In the rows, 128 means zero.
Families of rows that turns and mirrors carry onto each other, the same ones carrying the whole set onto itself: the rest of each named row's family, in list order
4 families of 8 rows
q_461: [142 122 169 124 146 140 129 134 111 113  85 133 144 139 112 138 124 142
 132  89 152 116 118 133 169 122 113 194 109 126 125 122 128 127 139 157
  90 135 120  91 122 116 124 161 135]
q_868: [146 132 131 125 166 128 121 142 115 113 102 153 126 140 117 139 140 142
 130 134 163 133 104 133 156 150 105 151 113  98 105 155 151 141 120 149
 143 115 101  88 149 116 124 151 132]
q_83: [149 128 159 113 145 126 113 138 135 144 113 134 162 154 103 153 131 136
  98 121 137 136 142 148 146 120 108 165 110  93 122 107 132 107 102 152
 138 133  89 115 126 104 113 133 126]
q_878: [152 123 127 129 167 119 120 141 120 125  99 161 121 140 122 144 136 139
 129 127 160 144 103 135 147 146 106 153 112 104 109 156 151 139 113 147
 144 105 109 100 151 121 119 151 128]
q_905: [155 118 162 122 151 123 114 137 131 138 120 141 154 153 103 150 128 123
  91 122 145 142 138 150 149 123 105 164 109  81 132 108 126 108 107 153
 137 128  90 112 123 102 104 129 129]
q_875: [154 121 160 104 132 110 109 158 108 144  92 149 120 158 116 146 113 116
 138 101 172 120 145 128 158 126 106 146 130 121 131 145 144  88 117 146
 127 143 138 130 137 115 129 120 124]
q_530: [176 126 128 127 126 108 127 142  98 135 118 169 122 171 150 121 147 108
 124 100 143 146 122 148 137 144  87 135 130  95 133 129 152 127 110 134
 156 126 102 125 132  95 125 117 104]
q_230: [144 125 171 121 144 141 125 133 112 113  87 142 142 140 110 135 123 154
 136  92 146 118 121 143 171 130 112 188  96 115 115 125 131 122 130 167
  91 133 123  90 126 124 121 153 142]
q_95: [153 120 143 146 140 130 156 134 105 108 112 152 141 159 147 122 158 137
 113  99 118 143  93 141 143 143  91 188 113  99 125 107 132 149 129 157
 126 119  97  90 119  88 113 138 112]
q_753: [157 125 142 129 119 122 144 146  85 119  85 162 119 152 154 112 140 136
 161  80 145 119 109 138 154 145 101 157 132 139 120 148 149 139 138 147
 118 135 136 104 136 107 142 143 113]
q_971: [145 132 124 123 159 131 121 142 121 123 101 155 124 140 121 140 134 132
 131 130 167 134 100 126 150 153 108 153 126  99 105 154 148 137 126 148
 132 108  98 102 156 113 124 146 137]
q_748: [151 125 151 120 141 134 124 137 130 143 110 133 163 151 108 144 131 131
 104 130 146 145 137 152 145 118 102 162 103  88 130 106 131 113  94 145
 133 134  92 111 125  99 103 133 123]
q_826: [171 123 132 127 131 113 132 150 103 141 117 163 120 172 147 115 154 114
 121 110 141 137 121 154 142 141  94 138 143  92 135 133 150 118 108 143
 168 134 108 130 140  84 129 123 113]
q_220: [162 119 151 133 131 115 134 146  89 112  93 171 106 152 151 120 136 127
 152  73 141 116 107 136 157 150 103 160 141 135 122 148 145 137 154 154
 122 130 136 107 135 108 142 137 119]
q_96: [170 121 136 127 125 106 128 149 105 142 120 169 128 164 147 126 146 117
 123 113 139 147 126 153 134 146  93 128 131  95 129 135 150 123 106 142
 166 125 105 125 138  92 123 110 108]
q_470: [160 122 178 125 104 129 137 142  96 129 105 143 152 166 135 120 132 120
 125  76 129 118 144 153 154 122 102 169 129 118 142 101 128 108 132 154
 111 159 117 120 109  86 127 121 114]
q_53: [163 124 147 143 138 132 148 126 105 114 113 148 152 145 144 117 153 146
 118  99 124 139  98 152 143 139  97 177 112  98 121 108 138 157 131 153
 128 115  86  83 122  96 120 148 117]
q_434: [161 115 166 130 103 114 134 132 100 146 106 147 151 164 141 123 129 120
 121  76 129 128 139 153 147 114 104 174 126 119 142  89 128 110 127 152
 115 150 122 111 102  90 126 125 112]
q_955: [164 118 144 138 125 119 145 144  82 112  90 165 109 150 157 110 137 123
 157  84 153 125 105 140 157 148  97 159 131 128 131 149 148 143 144 146
 117 129 136 100 132 104 134 138 117]
q_831: [158 128 157 113 147 121 112 131 131 149 114 143 164 153 105 145 136 130
  98 127 142 142 131 145 143 122 113 157 109  86 120 118 135 108  99 154
 135 126  86 110 122 105 112 126 117]
q_399: [167 111 178 126 111 114 138 140  94 132 103 148 149 166 137 123 136 125
 124  73 123 125 145 160 154 116 100 170 116 124 148 104 131 109 119 154
 120 156 128 115 103  93 123 125 106]
q_532: [161 126 141 148 135 133 146 127 111 118 110 146 151 143 145 121 158 138
 117 100 117 145  91 153 143 141  96 177 110 101 124  99 127 151 130 151
 130 120  94  95 114  89 118 138 113]
q_983: [141 118 176 121 144 136 128 139 116 125  86 126 153 132 110 142 119 154
 131 102 151 112 121 133 165 125 119 190 112 121 121 125 128 120 137 162
  97 131 122  88 126 115 126 153 136]
q_205: [153 119 162 106 139 111 113 157 106 137  94 156 121 163 114 144 110 120
 138 103 172 118 156 133 161 126 110 148 133 120 130 156 151  99 114 150
 124 143 131 121 145 119 128 134 129]
q_982: [169 120 131 131 128 108 132 149 107 143 115 162 130 165 148 128 146 102
 121 110 143 142 127 144 130 137  95 135 146 106 136 133 146 126 115 136
 164 130 104 126 136  84 125 119 100]
q_304: [142 121 170 126 140 134 126 133 113 115  88 141 151 132 112 149 112 143
 134  94 149 124 124 129 161 126 111 184 102 128 118 123 129 130 137 158
  86 130 120  86 120 123 116 150 132]
q_480: [156 130 139 118 168 127 122 152 112 111  98 151 123 140 120 139 138 143
 131 125 165 132 106 129 156 153 102 150 116  97 108 165 152 136 119 145
 140 110 104 103 155 120 123 146 126]
q_517: [152 117 153 113 138 124 104 162 100 140 100 155 126 152 119 142 108 116
 140 109 174 120 154 135 159 118 111 147 139 116 128 151 145  98 107 146
 122 146 139 120 131 117 133 130 126]
q_927: [160 117 147 134 122 121 144 153  82 111  90 154 109 150 154 116 131 132
 155  74 155 119 111 138 159 145  89 167 134 132 131 136 145 140 148 142
 120 132 139 103 137 107 138 144 122]
q_122: [167 114 173 126 107 118 137 140 102 144 103 149 146 164 144 125 127 116
 124  69 128 129 141 155 146 117 101 174 129 123 147 103 128 109 125 152
 111 147 126 126 113  91 123 122 110]
q_173: [159 126 150 140 136 124 154 118 116 115 106 147 145 152 142 122 157 141
 115  95 115 140  90 150 143 148  96 177 103 105 123 107 131 150 139 153
 132 117  87  97 129  91 113 142 116]
q_865: [158 125 159 106 133 117 100 147 110 146  92 151 131 147 111 143 111 121
 141 103 170 120 154 145 161 124 116 136 130 123 129 149 148  97 117 142
 128 145 130 126 141 118 133 133 130]

Which other rows belong to the same family as q_122? q_461, q_868, q_83, q_96, q_955, q_532, q_205
Which other rows belong to the same family as q_53? q_875, q_530, q_434, q_831, q_983, q_480, q_927
Which other rows belong to the same family as q_95? q_878, q_230, q_748, q_220, q_470, q_982, q_865

